In the data rows, the value 128 means zero.
Some points, each followed by its number:
[144 102 132 175 115 162 158 199  17 138  40  70 165 111 130  23 169 155 101 142 155 166 177 132] 0
[147 142  77 161  17 180 133 184  79 123 113 106 187 194 140  63 140 177 133  40 202 150 153 105] 1
[149 136  83 115  43 178 113 180  97  95 144 115 163 175 154  99 127 148 131  77 176 162 153 145] 2
[138 133 119 133 117 147 131 148  90 119 100 113 148 154 128  97 140 144 126 124 140 138 148 121] 3
[122 103 170 100 215 115 139 125 105 128  89 111 102  61 131 121 140 101 116 216  74 146 127 154] 4
[102 115 124 145  87 111 102 140 113 116 143 110 123 159 154 153 130 117 119 175 118 125 170 152] 5
[150 152 141  22 201 153 118  72 210 108 193 200 116  89 130 190  76  99 144  97  88 114  69 153] 6
[121 171 102  99  91 121 102  98 209 110 214 174 126 172 127 198  92 116 160  78 128 100  97 126] 7
[103 121 148 196 138  83 140 118 100 177  86  89 115 112 111 102 158 145 114 177 119 114 143  95] 8
[ 88 132 109 255  15  85 117 152  78 151  88  68 159 216 125  91 165 154 137 145 169 110 192  95] 9
[133 139 112 114 100 139 118 122 152 114 154 144 132 145 128 144 114 136 131 104 137 130 127 139] 10
[ 97 103 191 118 245  79 139  94 114 139  98 113  67  59 128 141 144  92 102 255  52 131 129 150] 11
[ 99 130 169  79 198  82  94  77 202 112 180 163  71 113 137 221 115  83 127 194  47 100 103 172] 12
[167 161 114  93 149 145 133  91 192 153 168 192 142 100  97 151  90 139 149  46 150 108  56  98] 13
[108 149 139 166 130  62 123  72 191 161 141 150 118 133  94 158 130 128 157 137 115  84 111  72] 14
[100 150 129 102 167  93 117  61 228 130 193 186  82 128 107 207  91  96 140 126 105  79  65 116] 15
[144 145 117 128  97 136 126 137 133 121 141 130 144 148 132 135 125 126 131  88 131 122 122 112] 16
[157 183  84  97 103 168 143 110 185 141 162 178 167 124 102 120  97 157 165   0 178 109  83  69] 17
[122 130 155 123 179 124 144 115 124 149 103 130 118  88 107 116 138 130 130 130 122 130 107 107] 18
[138 127 107 135  73 163 126 170  85 114 117 111 150 162 139 101 132 149 117 115 164 153 147 144] 19
[142 130 129 133 131 146 151 149 104 144 100 114 144  96 120  90 144 149 122  85 163 130 117  92] 20
[152 131 122 130 152 144 150 127 122 143 106 130 142  93 104  98 119 147 133  83 160 130 105  90] 21
[139 130 132  92 146 144 122 121 142 110 154 145 117 116 139 137 114 116 126 140 114 145 111 159] 22
[174 127 127  60 198 161 152 119 144 123 131 156 126  63 129 123 115 128 131  84 117 144  78 119] 23
[111  95 132 167  85 125 115 169  68 108  97  87 142 157 143 102 155 132 107 181 130 148 179 161] 24
[172 142  98  88  85 211 141 153 116 111 144 154 165 141 145  93 102 157 136  27 178 159 101 136] 25
[109 164 134 119 148  84 107  62 221 131 180 184 107 129 101 197  95 108 158 106 109  72  87  99] 26
[143 137  95 114  73 154 113 125 170 110 174 153 143 170 146 168  93 135 146  86 142 125 120 142] 27
[120 131 105 156  83 121 128 126 125 145 131 124 144 166 121 125 130 145 126 106 153 120 142 116] 28
[165 156  73 112  82 185 138 141 130 117 142 147 164 148 128 103 117 161 151  19 178 133 110 113] 29
[ 86 123 127 228  57  89 121 147  84 146 100  81 137 182 125 107 167 144 128 161 162 115 182 106] 30
[133 151 138  41 191 130 109  64 224  96 212 203  95 106 119 220  71  82 139 116  84 113  81 152] 31
[144 147  93 126  57 151 117 133 143 105 173 137 151 180 141 134 106 141 138  64 150 126 127 125] 32
[101 163 147 119 181  67 106  42 245 136 191 188  83 117 111 215  98  79 156 151  83  60  68 108] 33
[166 146 122  45 191 170 135 114 163 118 149 184 125  76 123 143  97 121 132  68 122 140  77 125] 34
[186 146  93  58  82 214 130 151 148 103 165 175 173 148 133 120 104 153 153   0 183 142  82 122] 35
[116  83 188 124 231 115 172 151  59 154  47  87 100  39 128  77 167 123  99 222  93 155 141 135] 36
[ 96  95 190 148 222  61 136  95 121 142  99 103  83  84 120 143 146  94 102 254  56 102 146 132] 37
[ 98  91 176 116 204 104 129 138  95 117 103 101  99  90 145 142 151  92  98 237  70 147 149 171] 38
[156 168  77 148  58 170 144 125 163 137 152 156 169 166 113 113 111 165 162   1 192 117  89  81] 39
[136 117 110 116  90 150 113 152 108 111 133 104 135 152 155 128 136 133 110 137 129 165 154 161] 40
[ 96 117 146 129 110 104  90 125 150  99 166 121 100 159 143 180 124  91 107 216  94 128 157 178] 41
[139 161 109  93 114 150 117  96 192 122 188 174 128 142 132 167  93 121 146  64 132 115  96 117] 42
[123 131 142  85 166 138 122 109 149 114 151 152 109 104 137 161 125 105 119 152  99 131 114 152] 43
[132 122 132 137 124 143 136 154  96 137 104 106 134 117 132  99 148 143 124 138 144 142 131 130] 44
[130 133 119 163  93 123 125 125 114 130 116 115 132 154 121 111 136 142 135 114 149 125 136 109] 45
[133 137  99 167  48 152 121 165  96 122 114 110 156 172 125  88 147 161 132  83 174 145 160 124] 46
[120 106 161  86 200 104 121 113 140 117 145 135  85  96 150 172 119  88 103 202  73 126 137 173] 47
[118  96 130 190  94 123 137 174  52 146  67  79 146 141 126  75 163 155 106 155 131 153 187 118] 48
[143 144 122 117 136 123 133 102 173 131 156 160 130 121 109 136 110 137 160  75 134 110  97  94] 49
[158 151  98  89 127 186 151 142 143 131 139 169 157 120 114 103 103 154 146  24 170 135  90 105] 50
[102 126 134 144 115  95 110  95 165 125 154 134 112 152 130 158 133 113 135 152 109 101 139 128] 51
[127 143 122 144 126 112 133 115 147 142 129 147 135 130 114 122 132 133 145 108 133 113 113  90] 52
[ 65 129 145 195  99  39 100  90 163 138 149 127  97 173 116 204 123  96 141 217  84  72 147 127] 53
[126 148  92 224  43 123 152 156  95 174  88  93 168 179  98  69 160 180 157  57 185 114 160  65] 54
[101 124 141 138 176  93 141  96 144 149 103 123 110 100 109 145 138 117 136 159  97 106 116 106] 55
[ 99  95 171 149 188  67 123 122  98 137 106  98  91 101 133 140 149  91 104 239  71 127 159 165] 56
[126 140 104 136  87 128 117 117 145 123 154 140 136 151 121 139 119 139 142  87 142 123 126 126] 57
[ 80  87 191 154 217  37 116 118 101 134  79  95  70  90 133 139 160  80  91 255  43 121 174 162] 58
[153 115 112 164 110 164 154 180  55 151  59  99 166 113 123  41 161 164 115 101 171 152 145 111] 59
[137 122 109 123  88 151 115 157 105 105 137 120 142 163 147 121 131 138 132 123 145 150 143 147] 60
[108 112 138 148 130 102 124 125 112 120 117 102 110 131 139 140 135 123 113 178 104 118 142 134] 61
[131 155  86 217  31 126 144 151 112 167  82 105 170 176  97  65 150 178 149  55 184 112 133  65] 62
[117 119 139 127 164 112 146 121 124 137 114 120 120  92 126 117 137 125 123 150 109 133 132 121] 63
[145 164 103 104 116 141 121 101 194 133 178 178 136 143 122 156 106 143 157  56 138 105  85  95] 64
[154 155  83 134  55 180 136 148 127 141 139 144 168 170 114  95 132 158 150  21 191 118 116  75] 65
[140 100 158  91 224 138 151 140  87 120  85 115 116  60 140 112 152 114  97 193  95 152 116 162] 66
[ 96 119 153 171 128  91 128 131  99 138  94  99 123 126 131 105 145 140 126 170 129 131 149 116] 67
[141 149 107 117  92 137 129 119 157 125 162 153 140 152 134 140 103 130 145  75 145 119 115 119] 68
[151 103 122 118 128 161 143 167  79 133  93 107 146 110 132  82 149 145 116 122 150 162 145 137] 69
[106 136 140 110 157  92 112  88 185 118 178 163  89 130 133 200 112  92 138 157  86 105 111 152] 70
[150 129  99 150  66 175 139 173  67 133  89  91 171 158 133  57 146 176 119  63 187 165 157 119] 71
[ 97 101 142 136 117  88  99 124 132 107 142 115 104 156 153 167 126 100 118 200  87 124 161 169] 72
[ 94  82 160 193 140  96 132 167  35 150  51  52 122 118 135  78 185 127  99 242 102 149 203 155] 73
[116  94 136 180 108 122 145 188  13 147  33  49 143 127 134  47 182 152 102 190 142 161 188 137] 74
[126 122 128 168 104 115 150 145  95 141  94 112 147 139 123 101 141 145 124 120 137 133 145 110] 75
[144 109 125 148 128 161 145 175  68 139  84 101 151 114 126  72 151 155 124 115 159 157 144 119] 76
[159 121 114 124 109 198 156 186  57 116  92 108 165 114 138  57 140 161 115  83 177 176 149 131] 77
[180 147  87 127  67 212 153 184  73 124 106 114 185 142 139  62 131 179 136   5 203 167 125 106] 78
[ 99 114 135 194 117  91 127 134  89 146  82  89 124 142 122 100 158 140 116 180 124 124 169 108] 79
[185 134  98  77  94 214 138 165 106 113 143 132 169 137 142  79 112 170 138  15 179 167 103 129] 80
[163 118 106 145  91 195 170 198  46 147  64  97 180 118 126  28 153 188 128  51 199 174 142 105] 81
[111 106 125 159  71 132 105 169  85 112 121  84 134 167 160 114 151 131 110 174 136 151 180 172] 82
[ 81  97 152 194 131  78 118 135  75 141  87  76 108 148 145 131 166 122 105 239 105 122 194 147] 83
[154 144 100 103  95 173 124 135 130 119 139 141 156 142 131 112 120 144 144  64 155 144 108 125] 84
[ 60 139 146 174 119  36  88  69 185 121 171 120  74 161 132 223 121  81 135 222  72  70 143 138] 85
[ 68  81 175 206 166  45 128 143  62 149  56  61  82 113 137 116 177  91  97 255  80 124 189 153] 86
[ 94 165 109 191  81  80 124  86 184 154 144 129 126 174 106 155 119 130 166 119 144  76 119  79] 87
[ 90 104 176 154 194  75 133 125  87 129  86  91  90  85 134 142 155  89  97 252  73 129 158 155] 88
[150 155 117 155 116 134 153 128 129 143 110 137 151 127 103  87 138 153 149  62 170 111 121  79] 89
[120 135 149 107 184  92 122  87 176 132 144 152 100  98 122 166 112 105 126 155  87 103 104 124] 90
[142 126 129 141 129 143 149 151  76 132  89 116 151 109 118  80 149 148 123  97 153 142 136 117] 91
[ 87 124 131 229  65  85 122 148  73 154  86  72 130 175 117  95 161 137 123 184 152 114 181 109] 92
[127 138 127 121 113 135 114 118 148 120 152 149 129 148 132 150 109 122 128 116 124 119 117 125] 93
[133 118 137 118 122 139 126 144 109 111 116 121 140 128 138 124 128 139 125 138 133 137 142 156] 94
[ 96 104 166 123 193  70 102  97 146 119 133 114  79 102 128 177 134  83 118 237  58 116 139 147] 95
[156 149  88 131  74 185 148 148 102 129 122 127 166 168 134  70 126 167 131  41 183 145 129 116] 96
[137 119  88 203   5 154 120 192  51 128  82  73 173 205 138  66 164 175 129 100 190 163 193 125] 97
[126 102 165  92 210 113 130 124 118 114 111 116  97  72 137 145 136  98 111 219  84 142 140 169] 98
[152 118 124 160 120 148 148 172  61 141  67 102 156 111 117  52 147 159 121  98 159 147 148 105] 99
[ 95 100 138 183  84  87 112 154  71 131  87  73 118 162 146 121 170 124 107 214 109 129 182 158] 100
[163 126 139  95 184 156 157 138 104 145  97 125 138  64 124  86 130 142 118  94 135 152  94 106] 101
[ 97 114 129 129  92 107  91 128 139  90 161 117 118 186 151 184 127 106 118 171 106 123 157 177] 102
[143 111 125 108 134 161 127 168  86 105 103 113 144 121 150 100 129 132 115 113 140 172 136 160] 103
[168 133 119  79 136 176 139 140 132 108 152 153 148 115 136 111 118 139 134  63 151 145 114 130] 104
[178 126  99 128  87 208 161 191  53 143  65 102 184 125 130  30 150 185 122  40 191 164 134 112] 105
[145 149 110  68 127 155 116 101 199 103 208 185 128 123 132 183  84 117 139  71 131 126  82 144] 106
[180 123 105 163  84 183 177 200  26 155  48  82 177 118 114   7 166 195 124  46 211 159 143  89] 107
[129 116 156  89 216 106 135 103 155 133 118 143  96  65 113 145 125 102 129 157  94 125  92 138] 108
[107 141 102 196  31 111 121 141 112 142 123 105 160 194 116  99 142 163 140  90 174 102 155  95] 109
[127 166  82 143  40 145 105 123 168 122 171 152 151 204 125 158 103 151 154  55 171 105 118 114] 110
[129 125 105 121 111 135 120 127 131 130 137 135 131 129 136 122 126 126 125 109 129 123 137 133] 111
New points follow, each followed by the number of its nearest point above, looking only along the 4 directions in which the numbered points spread most.
[102 121 139  93 153  98  94  95 178  90 184 145  91 145 142 217 108  82 130 185  79 123 126 178] 70
[ 85  96 159 222 121  62 137 158  41 156  31  50 119 135 121  74 198 140 108 239 113 130 199 109] 73
[146 111 134 131 152 160 134 168  74 130  85 104 134 102 136  89 142 137 109 128 143 160 140 131] 69
[151 169 114  58 150 142 115  74 235 118 212 199 121 126 123 201  75 119 162  61 122 106  55 134] 106
[110 143 114 237  55 106 155 155  81 177  69  85 166 165 107  65 170 169 135  95 173 117 161  62] 54
[129 110 147  66 163 160 120 138 128 108 142 146 125 110 139 152 105 112 113 135 111 157 126 163] 22
[147 139  92 129  58 174 131 159 112 131 132 118 173 164 128  95 127 163 141  55 181 142 124 106] 96
[149 164  92 102  86 147 129 105 188 131 179 173 149 160 116 150 100 142 158  40 148 106  92 106] 64
[129 136 111 139  83 129 112 129 145 126 152 130 138 163 132 147 123 132 135  98 148 125 121 120] 57
[ 85 121 162 124 183  63 106  86 160 128 151 137  78 119 137 184 124  85 129 225  60  91 124 151] 95
[148  96 133 163 118 150 159 193  28 130  54  73 156 104 140  36 167 146  98 159 156 176 175 138] 0
[110 114 168  82 203 113 125 101 150 112 151 140  82  77 141 179 118  80 111 208  71 129 114 168] 47
[135 136 121  99 131 126 116 114 170 118 176 153 125 138 134 170 106 114 147 117 112 117 110 137] 93
[145 165  88 140  53 156 133 134 132 138 133 136 165 164 124  99 126 153 144  31 183 121 118 104] 65
[ 66 101 179 127 177  39  93  86 155 107 154 116  64 133 147 216 132  66 112 255  42 103 149 181] 95
[119 118 188  95 239  86 136  86 164 130 124 143  75  53 117 172 119  93 121 200  68 118  96 138] 108
[163 141 117  78 164 156 148 122 143 130 133 152 117  77 127 126 112 131 131  85 125 145  77 118] 23
[ 99 113 164 130 195  68 104 101 145 125 133 115  71 100 137 174 129  78 108 250  64 115 147 152] 95
[ 78 123 174 124 199  60 108  78 178 118 150 139  64 101 131 201 125  77 117 233  52  95 124 150] 95
[142 148 137 112 161 113 127 100 184 128 164 157 120 103 104 162 101 121 146 103 116 101  98 108] 49
[104 109 158 124 165 103 117 118 112 129 116 113 113 107 136 126 143 110 112 205  91 120 150 145] 61
[ 92 131 142 111 156  83 109  78 190 109 178 162  95 139 135 207 102  80 127 181  79  93 115 154] 70
[129 151 117 138 132 121 140  91 176 152 140 168 130 129  98 142 117 142 154  85 137  99  88  82] 49
[ 93 167 105 204  64  70 112  91 183 158 156 141 124 185 104 163 123 138 163 100 150  74 114  60] 87
[ 95 111 145 156 137  83  99 111 140 119 136 121  93 143 139 166 139  99 112 210  87 111 149 156] 72
[105 130 145 103 188  93 119  86 177 127 144 148  92  88 121 159 118 106 126 173  87 100 108 118] 90
[120  88 134 149 111 136 128 173  59 112  92  83 139 134 150  85 157 135  99 179 136 163 173 161] 24
[ 76  90 188 208 168  31 114 118  77 146  76  62  88 116 123 124 178 103  95 255  71 121 187 144] 86
[140 128 134 119 180 146 171 132 116 145  93 130 141  58 110  93 133 145 141 109 133 133  97  99] 101
[135 129 136 119 204 123 155 115 135 152  97 128 115  70  98 115 128 127 135 121 111 127 103 102] 18
[146 131 108 104 102 168 128 139 133 115 152 144 151 142 132 123 110 143 140  75 157 147 123 143] 84
[117 145 121 161 114 101 134 109 167 151 135 132 135 147 105 135 125 122 140 118 142  91 116  94] 52
[131 124 150 108 198 120 150 119 133 147 104 145 114  66 106 119 130 117 130 137 110 124 100 103] 18
[159 138 111 102 103 170 141 155 103 109 126 136 155 136 140 104 125 137 128  77 147 153 127 140] 84
[161 171 113  74 187 145 151  85 211 147 167 194 128  80  97 146  89 127 155  39 131 102  48  73] 13
[105 143 139 126 135  96 123  97 166 130 152 152 112 133 117 165 123 109 131 140 109  98 112 122] 51
[143 146 121 112 100 141 123 115 145 119 159 154 140 151 131 133 102 132 133  72 143 118 112 116] 68
[ 76 106 167 193 135  59 124 108 102 134 100  77  98 137 128 141 155 101 118 234  87 116 175 122] 83
[ 99 129 116 163 101  97 113 110 148 124 146 129 119 160 123 154 124 113 138 149 123 101 139 124] 51
[146  90 137 100 140 160 131 183  57 104 103 110 137 115 157 102 137 142  92 172 125 179 156 189] 103
[ 89 106 173 119 179  74  93  98 150 112 144 128  84 120 139 190 131  75 106 234  58 117 146 169] 95
[ 81 135 129 181  99  92 114 107 143 136 135 123 113 162 134 153 142 123 133 158 125 103 150 109] 51
[144 132 137  94 156 143 134 134 142 124 142 145 122  95 121 132 114 124 121 119 120 132 114 136] 22
[111 118 149 146 147 103 120 126 127 123 108 106 103 118 130 140 128 108 121 189  99 124 145 136] 61
[ 93 124 125 146 119  81 110 105 161 129 159 123 104 155 131 168 123 111 130 170 103  92 133 142] 51
[138 119 112 122 127 144 130 149 103 108 127 107 142 129 145 106 127 126 116 126 130 151 143 146] 94
[124 136 124 156 136 114 154 118 133 153 112 127 123 117 116 112 132 138 133 116 127 110 122  92] 52
[109 118 114 210  49 115 126 162  73 148  96  72 157 185 119  88 156 153 116 139 175 118 186 110] 30
[171 143 132  45 174 175 141 124 164 118 153 177 127  79 112 145  83 124 135  59 136 144  77 134] 34
[136 150 121  95 135 141 121  89 194 128 188 182 134 139 128 171 103 120 145  85 126 116  99 128] 42
[113 128 157  98 191  81 103  85 167 114 168 149  80 109 141 200 110  79 128 204  65 114 114 161] 12
[201 158  81 114  73 228 176 177  84 144  87 135 208 124 100  25 129 198 152   0 229 173 104  75] 78
[157 155  67 172   8 175 130 164 103 128 119 121 187 197 122  70 135 184 145  14 212 138 134  86] 1
[ 69 124 171 168 186  40 105  65 165 146 138 111  63 113 126 193 133  86 110 254  61  81 135 143] 95
[ 99 143 144 134 133  83 117  95 172 136 168 146 109 129 117 168 118 108 139 151 105  90 111 122] 51
[125 133 135 171 137 116 155 137  92 152  71  90 131 116 112  71 163 148 133 136 136 125 143 103] 75
[103 153 129 170 128  73 135  89 165 159 127 140 105 134  97 150 133 137 152 131 126  72 100  71] 14
[150 157 126  76 167 144 132  75 206 118 177 190 118 105  99 159  84 126 163  49 131  95  66  94] 13
[122 146 121 167 123 109 134 119 139 158 107 125 132 132 109 113 126 138 147 107 132  99 120  92] 52
[160 174 103 123 146 153 155 112 176 159 128 167 148 117  86 105 111 162 154  15 167 108  69  73] 17
[114 141 124  96 142 113 110 108 171 104 177 148 105 141 134 197 102 101 146 146  90 110 125 150] 70
[148 125 105  90  98 181 130 150 124 100 152 137 149 140 145 119 105 140 129  69 164 145 126 147] 84
[168 132 112  69 138 186 141 142 144 118 153 161 144 114 130 124 103 140 134  48 149 143  93 133] 104
[117  87 208  74 255  92 136 106 121 115  98 124  56  31 134 166 138  84  96 255  40 139 119 166] 11
[133 169  91 103  88 143 108  91 213 116 211 191 128 183 134 183  80 119 154  56 136  98  92 120] 7
[167 120 144  44 213 189 160 124 130 117 126 161 129  52 111 113 110 132 121  93 123 162  85 136] 23
[117 140 126 109 122 115  98  97 180 117 183 150 103 147 136 180  98  87 139 133 106 105 111 134] 70
[106 110 131 214  91  93 138 176  44 154  45  56 144 145 114  45 174 156 110 164 151 129 180  96] 48
[132 136 140  94 174 119 130 102 137 128 140 150 118 105 129 142 128 112 124 146 103 128 114 127] 43
[ 97  84 166 179 130  92 129 166  44 132  58  67 113 130 138  90 175 127  95 241 114 153 198 148] 73
[ 99  84 205 110 255  74 126 103 108 142  85 101  63  46 131 138 152  88  89 255  49 139 132 159] 11
[ 83 105 183 144 211  52 124 100 133 128  96 108  75  75 129 156 141  88 103 255  51 104 140 155] 37
[141 118 127 123 143 149 148 161  75 130  80 110 143  97 132  84 136 146 116 133 145 154 135 137] 69
[142 157 107 113 124 136 138 115 168 139 148 163 137 125 101 126 110 143 149  72 142 108 102  99] 49
[151 124 112  91 120 175 117 146 135 115 149 158 141 123 135 126 116 132 126  92 145 147 121 146] 104
[159 123  94 150  72 185 149 177  59 134  78  97 172 133 139  46 150 161 119  75 185 167 155 112] 71
[ 71  74 190 180 180  57 121 150  52 134  58  59  91 111 134 113 182 104  98 255  80 141 196 167] 86
[ 90 151 148 173 173  47 126  64 184 156 132 142  77 113  92 176 121 104 141 177  82  64 108  94] 14
[162 123  99 135  66 190 141 184  72 129 108 118 177 150 145  75 132 166 121  69 182 176 138 134] 71
[115  95 136 154  91 133 114 179  37 115  91  75 132 151 157  76 171 138  93 184 130 162 190 170] 24
[125 117 101 215   4 151 126 184  58 131  96  63 177 207 134  74 163 166 133  99 198 144 197 127] 97
[149 118 125  95 131 148 119 128 141 111 144 147 123 118 138 146 113 128 133 114 117 139 124 157] 22
[ 73 131 143 150 138  56  90  68 200 120 178 145  77 154 138 215 117  89 140 205  78  79 137 143] 85
[119  84 142 137 120 142 125 185  29 112  82  74 126 125 159  88 164 133  76 204 116 170 197 182] 24
[173 155  94 122 119 181 173 150 126 157 108 141 160 104  99  67 126 173 144   5 186 146  82  72] 50
[105 144 124 147 119  76 101  87 180 133 168 148 107 164 123 184 124 106 143 148 100  82 112 118] 51
[145 109 137 130 146 156 145 153  70 138  83  98 128 105 143  80 152 138 108 146 137 167 149 147] 69
[ 84 117 180 138 206  61 111  82 160 136 121 129  75  94 125 174 132  80 120 246  61  99 129 131] 95
[128 137 156  98 178 112 125  91 180 138 154 145 110 105 119 151 103 104 123 149  99 114  98 137] 90
[113 132 160 120 184  88 121  90 176 135 151 157  99 111 116 176 116 102 142 159  80 104  94 118] 90
[107  98 136 163  95 124 123 162  66 118  91  89 140 157 146 107 157 133 111 180 135 145 181 137] 24
[192 181  99 106 156 171 183 117 176 186 113 186 169  74  71  70  99 179 163   0 189 105  32  20] 17
[129 131 131 134 118 119 123 121 135 131 133 130 132 130 123 129 129 131 138 121 129 131 123 116] 111
[158 146 114 114 136 154 163 135 129 140 105 142 144  97 109  89 124 149 132  56 156 126 102  88] 21
[195 163  88  67 138 204 173 142 144 149 120 174 172  79  94  71 108 169 149   0 185 149  50  63] 50
[139 135 124 112 136 140 138 117 162 119 144 157 131 121 111 140 114 127 146  80 132 124  98 106] 49
[150 151 119  95 151 148 128 103 159 127 156 156 133 113 122 139 103 137 137  73 128 124 100 118] 49
[123 140 117 133 115 120 129 111 148 131 143 142 132 138 121 134 117 132 144 101 140 109 112 102] 52
[154 116 113 164  93 161 157 177  46 146  47  83 161 125 124  35 152 175 131  93 180 155 156 101] 59
[ 97 111 165 119 178  78 122  91 137 122 133 119  91 111 146 166 131  88 108 222  83 123 144 157] 95
[146 146 103 126  93 137 131 119 159 123 153 150 134 153 121 147 115 127 147  73 152 123 105 116] 68
[121 129 164  98 208  90 123  86 182 152 146 163  97  83 118 174 112 100 134 162  79 112  95 119] 90
[ 79  78 180 214 187  37 127 129  67 158  51  50  90 106 127 113 178 106  96 255  71 112 195 129] 86
[189 143  95  70  96 213 148 147 152 111 160 172 171 122 131 109  90 158 151   0 172 159  91 138] 35
[ 92 141 114 151  77  92  95 108 167 126 166 141 119 191 136 173 123 104 136 146 121 100 138 134] 51
[ 53 140 135 197  99  30  85  80 179 128 156 123  90 189 125 203 142  84 146 214  87  77 155 125] 53
[125 140 128 151 123 118 141 127 134 128 133 127 135 123 120 118 126 135 132 115 134 123 127 102] 52
[119 138 146  75 176 106 107  76 197 112 183 169  99 102 135 199  99  85 134 148  92 107  96 148] 70
[116 131 134 128 128 111 107 117 151 127 138 139 108 139 131 163 126 113 127 152 121 116 129 138] 51
[123  83 145 157 140 118 133 167  54 133  67  73 138 112 137  86 158 125  93 213 112 162 188 152] 73
[131 119 150  85 171 124 117 119 158 122 133 151 110 101 133 160 108 105 117 152 104 133 116 160] 43
[107 104 148 158 156  86 125 128 109 131  98 105 113 113 136 127 148 115  98 212 100 125 151 139] 61
[136 153 112  99 131 127 114 109 178 115 169 168 135 134 139 169  95 125 149  92 136 127  98 129] 42
[ 94 132 133 138 108  78  97  96 164 114 167 134 100 160 123 180 119 104 136 166 102  92 135 130] 51
[101 155 143 122 167  62 102  45 238 126 196 183  80 126 111 223  95  88 153 146  77  52  85 105] 33
[134  97 161 112 168 142 142 159  55 122  89  93 121  91 135 101 152 122 104 183 119 162 156 154] 66
[ 99 148 134 176 127  70 122  66 190 165 152 147 106 141  95 171 131 107 160 131 116  70 115  74] 14
[116 119 115 107  93 132  87 130 132  82 158 124 124 171 156 168 117 108 118 148 122 137 151 168] 102
[167 105 126  65 159 190 136 169  77 105 119 120 126  89 140 100 127 132 108 119 131 171 133 163] 103
[137 122 120 106 149 128 127 118 141 125 147 137 112 114 129 134 119 114 119 126 117 141 127 127] 22
[ 69 110 158 198 138  46 111 116 111 147 102  89  98 145 126 140 173 109 120 238  91 103 167 126] 83
[137 155  81 148  44 138 117 125 167 122 178 153 155 192 127 145 104 147 156  42 172 113 113 110] 110
[126 149 103 110 108 144 120 111 159 125 160 145 135 147 116 141 117 137 142  75 141 112 101 109] 68
[147 134  90 145  59 169 135 183  76 136 107 104 170 169 139  77 140 165 122  68 183 162 147 117] 71
[156  98 159  69 224 156 156 143  94 129  99 132 111  36 124  86 133 116 116 151 108 174 108 147] 66
[ 84  92 141 203  80  96 109 173  61 129  80  61 123 174 140  95 166 123  95 202 117 149 202 146] 100
[ 85 101 160 133 164  70  98 102 147 106 145 121  89 128 141 186 121  83 116 240  67 116 138 167] 95
[113  93 162 120 174 110 136 142  78 118  93  89 107  93 141 106 150 115 104 211  93 152 165 168] 38
[123 109 105 177  74 155 125 183  55 133  82  83 161 158 144  69 157 147 114 128 167 150 173 136] 48
[122  98 143 175 121 127 138 158  63 139  73  77 134 126 122  82 165 139 104 161 129 150 169 121] 48
[147 164 110 152 122 148 158 123 149 161 115 147 154 106  90  84 133 167 157  44 168 106  95  62] 89
[ 90 102 152 149 136  83 104 118 121 115 115 110  94 142 136 167 138  98 121 219  95 116 168 157] 72
[ 94 116 162 136 165  80 111 116 141 130 126 119  91 125 122 175 142  94 116 216  76 111 137 148] 95
[163 136 137  50 187 167 148 132 139 130 140 160 129  79 118 131 111 121 121  81 127 145  88 123] 23
[154 111 125 157  92 172 159 191  43 137  61  84 163 132 122  38 164 171 111  83 175 179 155 108] 59
[123 172 114 138 137 101 129  69 211 147 161 177 115 136 100 169 102 126 157  80 122  79  82  78] 26
[185 197  93 101 153 172 186  96 174 184 118 183 167  75  66  74  99 187 183   0 202 106  30  10] 17
[202 204  78 100 144 181 188  98 191 189 117 194 174  68  74  64 103 193 181   0 202 105  25   0] 17
[104 126 103 226  18 114 118 177  70 148  90  70 163 211 116  76 164 161 128 118 176 129 188  96] 9
[116 143 122 231  64 105 151 158  68 175  63  78 163 153  97  54 168 170 136 113 175 117 161  64] 54
[102 119 140 127 142 100 115 108 149 124 148 125 106 132 138 168 122 109 120 163 103 124 141 141] 51
[ 81  95 165 161 147  68  97 118 121 121 120  93  86 131 148 150 146  88 106 255  81 121 164 158] 56
[119 132 128 113 141 127 132 111 155 127 146 143 114 128 126 156 121 117 130 118 124 114 106 135] 93
[120 118 146 128 163 109 131 115 118 130 118 122 116 105 126 127 141 128 125 165 114 123 129 132] 63
[127  91 137 151  87 154 123 189  40 115  80  70 145 150 157  84 150 137  99 171 139 179 181 171] 24
[119  82 202  93 255  84 129 113 112 131  88 117  75  41 129 142 141  75  89 255  43 133 136 173] 11
[159 157 117  68 169 154 144  94 198 136 156 185 132  86 108 138 102 132 151  39 138 114  66  99] 13
[122 137 153  95 195  99 128  85 185 141 144 157  96  97 108 171 110 109 132 151  98  95  99 112] 90
[133 123 106 153  44 157 119 168  96 112 122 102 162 179 142 102 137 159 133  97 166 141 161 132] 46
[128 129  85 160  49 179 137 187  82 123 110 103 174 156 138  71 143 177 119  58 180 152 153 106] 71
[172 134  91 141  73 202 161 179  82 141 101 121 177 141 122  49 137 185 145  23 197 159 132  90] 78
[118 115 114 193  71 132 138 171  66 132  85  86 151 156 130  71 161 153 116 138 157 136 174 110] 48
[149 131 124  74 159 161 131 129 135 116 148 149 119 103 132 136 111 119 127 106 105 150  97 151] 22
[ 97 114 136 152 122  85 105 128 120 117 126 113 107 154 147 144 133 101 116 213 104 121 163 166] 72
[165 169 122  55 191 144 156  80 224 134 173 202 124  68  85 155  90 126 157  32 128 109  39  85] 13
[164 171  92  40 116 180 106  96 228  86 235 222 142 145 138 199  68 134 160  23 141 118  69 140] 106
[ 73 103 167 120 165  57  84  91 160 105 161 133  78 141 144 211 119  70 110 255  44 117 157 189] 95
[139 122 106 138  79 160 130 163  97 125 123 107 156 159 134  97 136 147 124 105 161 155 147 139] 19
[119 143  87 207   0 141 118 164  95 144 106 103 173 212 127  92 149 163 146  73 199 127 165  98] 109
[133 127 170 126 246  99 162 100 151 157  99 152  93  41  91 128 135 106 130 164  91 118  94  97] 108
[ 99 105 169 112 209  71 110  90 158 122 143 123  77  94 134 187 127  73 114 242  52 104 124 160] 95
